In the rows, 128 means zero.
R: rows in 3 groups, each row roughly a mix of its group's directions (one row in no group):
R (116 x 16):
[[116  94 143 151 152 141 119 115  50  89 107 121 124 119 141 115]
 [163 179 138 105 143 113  80 140 122 134  96 121 108 168 135  95]
 [153 127 113  94  97 149 151 158 198 121 119 131 121 124 142 167]
 [ 94 111 130 157 130 118 134 134  65 125  99  99 160 171 112 146]
 [201 157 120 113 130  80 100 121 142 116 117 105 122 122 150 107]
 [146 126  88  96 176 130 124 162 155 162 157 102 102 160 122 118]
 [108  93 107 190 131 113 107 140  95 108 171 138 157 125 107 134]
 [150 140 121 149  78  74 123 126  97 111 109  86 162 137 147 127]
 [130 147 122 148 140 104 114 134  64 141 102  95 162 178 115 130]
 [174 121 126  91 135 102 151 184 134 142 151 104 115  84 140 138]
 [106 106 144 159 136 116 180  97 121 155 122 191 130 147 110 138]
 [132 167 106  76 107 136 122 139 162 171 126  94 128 135 166 151]
 [159 124 111 113 155 151 151 108 163 170 171 147 124  79 141 122]
 [108 107 130  95 150 124  95  96  87  81 116 122 131 148 114  79]
 [173 154 148 130 102 101  96 129 107  94  72 133 152 106 143 124]
 [ 88  72 138 155 144 112 157 106 109 117 145 175 128 132  99 108]
 [125 125 149 156 139  90  93 117  79  96 100 141 159 134 105  89]
 [148  91 103 169 145  95  99 159 116 129 142 121 156 140 101  81]
 [112 116 117 118 139 177 101 132  68 122  96  95 147 130 166 115]
 [ 87  65 140 151 157 134 149 105  82 119 119 144 140 120 144 108]
 [160 164 146 164  73 115 103 128 112 115  87 152 159 115 132 127]
 [124 112 142 133  98 134  96 128  86  80  68 129 147 115 159 121]
 [126 105 100 180 120  93 126 140 140 141 163 171 157 143  88 117]
 [ 95 136 147  75 167 161 137 145 131 166 150 102 124 164 126 148]
 [107 115 110  93 172 131 154 124 150 138 180 104  96 151  94 144]
 [123 112 159 156 157 125 106 127  47 118 108 109 151 119 126 114]
 [152 132 113 136 107 151 160 143 202 131 151 149 101 125 121 164]
 [ 99 132  82 116 101 147  93 149 150 134 154 137 181 116 166 118]
 [130 138  96 152  84 103  99 148 173 125 169 133 169 116 106 128]
 [124 117 136 169 127 117 102 151  86 104 100 135 198 139 116 115]
 [139 157 100  85 148 153 121 132 141 152 137  58 139 143 148 150]
 [107 132 119  96 137 167 146 139 175 160 167 107  80 134 142 112]
 [116 148  83 131 103 156 117 120 119 155 191 127 157 105 161 116]
 [ 91  97 119 144 156 133 173 123 150 148 176 143 121 136  85 156]
 [151 116  94  70 118 163 147 150 179 123 142 116 117 142 142 155]
 [187 168  96 148 125 137 120 125 109 143  87 109 126 128 171 151]
 [116 103 132 142  99 126 113 123  68 105  75 107 157 138 161 119]
 [103 112 117 191 109 134 162 142 162 132 154 174 150 126 109 137]
 [148 155  89  99 143 120 150 126 178 162 160 123 109 161  98 144]
 [133 169 138  88  83 152 102 135 147 116  92 137 134 102 174 117]
 [105  83 164 122 123 153 119 125 116  97  64 156 107 128 145 115]
 [130 101 134 133 105 152 130 123  87  98  84 109 165  81 160 140]
 [ 88 138 129  70 129 161 120 109 119 152 130  78 109 124 166 131]
 [141 128 126 179 111 131 167 133 182 138 148 172 106 119 110 156]
 [137 135 148  78 130 115 138 115 159 119 139 116  56  88 130 122]
 [128 147 135 110 189 151 114 149  99 143  99  88 116 171 106 131]
 [173 186 113 122  90 137 103 127 136 113 106  95 126 107 155 156]
 [ 93 106 124 122 136 183 101 114 119 133 136 194 123 116 150 104]
 [ 82 132  91 142 162 130 144 119 126 177 160 105 124 173 109 134]
 [150 134  95  86 101  81 132 174 164 131 126 134 168 129 136 117]
 [176 169 106 141 144  89  87 134 105 147 143 120 154 156 111 107]
 [151 166 146 120  92 143 106 125 109 134  68 121 168 123 165 118]
 [140 127 107  91 189 147 154 127 127 165 128  95  94 160 141 137]
 [133 186 116 107 127 117  89 135 115 177 141  80 145 133 150 125]
 [153 152 154  97 153 108  82 108  82 115 106  91 106 122 127 105]
 [125 126 109  53 113 131 147 151 173 134 146 104 108 107 152 134]
 [138 141 108 120 129 124  79 133  79 108 105  80 140 160 161 105]
 [144 157 117  92 142 131 155 137 187 177 141 121  99 150 126 153]
 [118 137 106 140 125 138 100 131  56 128 111  89 171 150 149 123]
 [153 145 157  79 148 120 101 109 116 106 121  93  71 103 126 112]
 [120 114 184 125 140 130 121 123 114  83 120 114  83  72 114 115]
 [ 78 127 131 195 130 138 125  88 112 131 141 161 141 149 107 110]
 [121 142  81  70 115 154 124 116 161 150 132 113 136 174 154 139]
 [108 100 190 136 144 123 153 112 102  97 122 137  76 112 106 138]
 [146 119  74 150 158 116 128 133 124 168 153  95 171 165 111 129]
 [ 98 115 164 129 101 143 105 131 103 116  66 165 116 153 146 103]
 [126 140 159 176 154 127  96  81  75 118 113 132 115 140 107 111]
 [110 159 123 106 148 116 120  80 118 168 166 110  75 128 132 103]
 [138 142 151 121  76 137 103 131 104 114  69 133 137 113 173 102]
 [161 147 144 131 158 125  82 125  61 127 105  91 143 140 128 121]
 [175 146 116 119 130 107 153 131 165 167  97 172 101 153 121 103]
 [ 75 159 109 143 129 114 114  83 112 175 153 132 136 155 134  98]
 [114  83  89 134 125 134 167 105 144 152 189 108 129 110 150 128]
 [115 127 148  96 151 119 178 109 170 155 149 129  94 151  88 146]
 [161 166 153 117  74 122 107 134 152 112  80 135 127  98 151 111]
 [174 180 154 119  91 107  99 138 130 117  83 136 136 108 145 114]
 [144 139  94 149 107 137  85 139 104 128 112 101 192 120 163 118]
 [156 173  91  99 109 132 114 138 191 146 159 118 123 148 127 137]
 [119 112 125 116 168 142 173 133 177 145 168 117  97 120  93 153]
 [181  89 137 130 163  98 136 131  90  86 118 149 110 126  99 111]
 [130 180 129  60 141 161 122 141 122 143 127 134 115 175 115 132]
 [127 142 121 174 114 128 159 110 181 148 159 171  94 129 109 144]
 [149 154 106  48 130  97 109 124 142 139 133 100 109 135 143 106]
 [142 128  98 154 112  77 123  98 138 150 183 170 142 142 129 110]
 [173 190 126 125  95  91 116 127 161 152 152 150 131 117 133 110]
 [113  99 136 107 169 201 130 133 110 116 101 121 128  89 137 142]
 [ 90  99 142 167 124 201 147 135 122 125 128 122 143 122 138 166]
 [ 73  74 133 148 155 136 115 143  95  99 174 133 127 118 121 126]
 [ 66 121 150 106 125 153 157 124 160 165 147 149 140 125 156 161]
 [115  91 157 190 125 101 141 110  88 109 127 153 144 125  93 126]
 [106 119 128  94 164 134 124  80  97 127 160 112  75 129 123  94]
 [108 123 139 142 124  99  94 132  86 108  87 129 125 196 124 110]
 [183 159 141 114 101 118  99 119 122 133  87 141 137 101 170  96]
 [167 149 130 107 108 134  89 155 133 109  83 123 111 103 170  90]
 [125 111 161 129  83 103 180 126 185 140 121 142  94 118 126 127]
 [117 114 118  86 175 135 161 129 162 148 158 120  72 143 120 135]
 [100  91 112 118 143 187 164 124 113 157 142  89 134 105 153 134]
 [151 123 110 118 122 120 102 130 125 138 102  80 192 134 135  77]
 [101  94 140 173 135 135 127 105  58 107 118 131 167 125 131 129]
 [173 152 112 144  93  73  96 107 111 129 129 141 156 133 155 100]
 [122 158 137 151 130  93  91 148  78 154 120 103 180 121 135 108]
 [107 157  99  85 130 144 127 151 168 157 172 159 126 162 113 139]
 [127 111 155 122 153 143 167 143 163 100 117 124 116  87  86 176]
 [164 172  95 129 155 127  97 127  83 153 142  98 169 133 135 123]
 [112 100 113 160 141 142 128  93  54  96 116 119 153 120 143 130]
 [ 68 156 136 112 105 156 109 139 133 155 138  82 151 104 160 131]
 [126 166  93  78 112 106 125 132 175 164 165 114 116 131 141 116]
 [152 167 140 144  76  75 114 124 155 120 135 177 136 122 119 121]
 [ 95 130 123 103 147 181 125 117  97 163 151  77 120 130 159 141]
 [154 160 126  91 105 140 108 152 168 121 102 130  90  98 175 118]
 [104  85 153 159 148 134 126 110  62  90 119 106 134 111 132 125]
 [162 111 136 145 174 119 135 116  73 110 111  84  99 144 102 125]
 [171 141  91 140 110  99 120  98 128 152 173 145 161  98 157 110]
 [158 152 101  52 131  94 110 141 136 141 136  97 123 134 144 108]
 [149 150 141  61 150 145 133 137 148 129 105 110  69 133 141 113]
 [149 122  75 131 140 125  90 109  88 116 157  97 161 122 165 113]]

which group is each row in? (one row of each group first):
[ 81 100 168 183 136 146 132 109  85 108 110 141 135 112 119 123]
V
[135 156 142 145  85  96  89 125  93 124  89 159 148 157 143 101]
W
[165 169 143 108  92 138 103 133 131 114  74 112 126 103 169 118]
S

[104 150 121  62 130 146  99 105 112 146 115  79 124 144 162 121]
V
[ 92  97 108 109 138 155 173 102 150 140 174 142  82 127 131 128]
V
[ 81  85 138 102 176 142 158 124 137 131 164 118  86 126 128 138]
S
[ 72  84 123 119 120 183 145 123 117 152 130 121 108 140 164 107]
W
[147 155 118 145 106 146 149 128 201 147 152 146  94 127 121 162]
V
[139 141 176 117 113 121 114 139 163  93  81 175  98 114 113 128]
W
[183 167 118 114 107  89  95 118 147 141 133 132 116 134 161  86]
W
[156 156 162 102  94 122 137 139 190 127 110 143  90 100 138 116]
W
[116 163 138 181 144 100  96 113  81 160 148 123 146 129 114 100]
V
[130 153 142  63 130 148 132 141 176 134 124 111  79 115 156 133]
S
[114 103 134 120 165 183 136 123  75 143 151  85 110 121 145 142]
V
